[[135 120 136 141 128 126 125 126 126 114]
 [120 128 135 120 123 144 115 127 142 125]
 [132 126 122 143 126 131 129 129 137 153]
 [132 127 138 134 126 123 141 129 133 153]
 [139 122 133 129 124 123 137 128 150 133]] yields 132

[[134 133 135 118 139 138 149 148 131 129 127 138 118 116 119]
 [145 107 128 149 145 108 142 117 136 113 114 126 117 111 130]
 [134 119 113 107 138 123 131 121 129 139 117 126 149 110 141]
 [107 116 114 139 146 120 121 116 129 129 139 140 130 122 127]
 [144 132 110 132 113 122 142 136 141 131 125 121 112 133 109]] yields 107

[[137 122 120 145 136 115 115 144 114 148 105 121]
 [139 124 120 152 128 125 124 142 118 146 111 128]
 [126 123 131 126 132 125 123 126 122 131 125 127]
 [132 121 128 143 126 130 126 132 118 138 119 131]
 [131 119 129 142 127 129 126 131 117 138 119 131]
 [127 123 132 132 126 132 129 125 123 130 128 132]
 [131 131 125 134 124 131 132 131 132 128 129 130]
 [129 121 130 137 126 131 127 128 120 134 123 132]] yields 131

[[119 123 129 110 121 140 111]
 [127 136 128 100 133 123 104]
 [129 110 130  99 107 121 100]
 [126 111 128 117 118 118 143]
 [121 105 127 119 106 111 104]
 [114 108 125 131 113 136 141]
 [121 131 124 115 132 129 141]
 [128 108 130 104 109 127 112]
 [111 113 130 138 119 138 122]] yields 128

[[132 125 128 115 135 128 123 125 127 117 133]
 [128 121 133 132 136 131 140 125 127 142 117]
 [122 131 138 114 129 132 129 137 133 112 127]
 [133 130 121 121 143 126 121 120 128 117 106]
 [131 129 130 130 116 127 132 128 125 135 116]
 [121 124 128 124 142 127 128 117 129 128 147]
 [120 121 134 138 124 128 142 109 129 146 122]] yields 121

[[129 121 144 122 134 137 131 116 119 122 132 123]
 [128 131 130 137 134 131 125 123 131 133 128 125]
 [122 108 148 113 124 122 138 118 122 128 139 114]
 [130 130 128 119 126 127 138 129 134 126 124 132]
 [132 127 120 136 128 125 118 132 125 128 125 126]
 [132 127 132  99 120 127 143 128 132 125 130 133]
 [135 122 129 110 127 131 132 133 119 112 123 126]
 [122 137 126 145 127 140 123 128 126 121 132 138]
 [123 127 131 138 125 130 125 126 130 128 134 130]] yields 122

[[125 120 122 109 119 127 113]
 [129 130 130 102 129 119 105]
 [124 113 133 116 119 117 128]
 [121 111 135 123 112 124 111]
 [123 108 136 112 108 111 107]
 [119 115 128 136 123 110 126]
 [125 110 131 112 113 117 109]
 [125 112 125 108 110 131 104]] yields 125

[[134 137 123 148 156 150 129 105 111 131 124 147 109 102 125]
 [115 145 140 105 126 155 109 119 120 153 127 153 117 140 104]
 [117 141 119 114 120 137 126 103 116 144 147 101 112 137 111]
 [117 150 147 121 123 139 101 135 140 103 153 109 140 127 142]
 [103 109 147 140 152 122 101 133 100 109 120 139 113 126 150]
 [135 132 101 154 110 142 116 113 155 123 124 155 116 138 108]] yields 103

[[127 122 134 122 125 127 133 109 152 133 112 131 120]
 [128 126 129 129 127 127 124 123 134 133 128 129 125]
 [127 127 129 125 128 128 135 126 132 125 122 128 128]
 [129 125 129 131 126 126 118 120 136 138 130 130 122]
 [127 126 132 121 127 129 139 120 138 123 114 128 127]
 [128 122 134 124 124 127 124 106 153 138 115 131 117]
 [128 127 130 126 127 128 130 124 133 128 123 128 127]
 [129 123 130 131 125 125 115 114 144 143 128 131 119]
 [129 122 132 128 124 125 118 109 150 142 122 131 117]
 [127 124 134 121 126 129 137 113 146 127 111 129 123]] yields 129
---
array([[127, 136, 128, 130, 128, 128, 131],
       [118, 127, 126, 125, 126, 126, 120],
       [120, 113, 141, 137, 122, 138, 104]]) -> 120

array([[128, 128, 129, 126, 129, 127, 130],
       [144, 137, 154, 119, 149, 105, 147],
       [128, 127, 127, 125, 128, 126, 127]]) -> 128

array([[102, 116, 137, 150, 117],
       [146, 127, 119, 115, 126],
       [119, 118, 149, 121, 129]]) -> 119

array([[149, 135, 135, 134, 128, 126],
       [118, 135, 120, 138, 122, 138],
       [119, 136, 131, 126, 105, 144]]) -> 119

array([[113, 129, 135, 153, 114, 114, 149],
       [156, 114, 131, 103, 109, 127, 112],
       [137, 120, 141, 128, 133, 119, 122]]) -> 137

array([[144, 146, 141, 143, 128],
       [155, 110, 120, 141, 102],
       [156, 110, 119, 141, 102]]) -> 156
---
[127 102 131 140 103 126 116] → 103

[100 136 123 125  99] → 99

[140 103 110 140 133 112] → 133

[112 121 110 116 104 138] → 104

[[126 132 125 127 130]
 [126 131 128 127 129]
 [119 135 113 157 140]] → 130

[[142 130 110 149 151]
 [119 142 118 125 138]] → 151
---
[151 119 103 126 104 124] ans = 124
[129 150 106 123 109 148] ans = 148
[112 109 157 152] ans = 152
[148 107 152 155 138] ans = 138
[132 106 119 139] ans = 139
[137 108 157 121] ans = 121
[138 132 154 141 125 150] ans = 150
---
106,132,136,134,122,122,129
107,118,144,148,130,125,113
=> 106

128,121,111,102,150,112 => 102

154,137,125,135 => 125

122,134,155,140,101,134 => 101

103,124,115,119 => 103

109,134,105,127,100,113,145 => 100
---
array([153, 101,  99, 143, 146]) value 146, 153

array([[128, 128, 117, 115],
       [138, 145, 106, 104]]) value 115, 138

array([122, 150, 107, 110]) value 110, 122

array([101, 133, 118, 150]) value 150, 101

array([144, 100, 130, 121, 109]) value 109, 144

array([106, 124, 125, 154, 115, 122]) value 122, 106

array([144, 113, 147, 132, 149]) value 149, 144
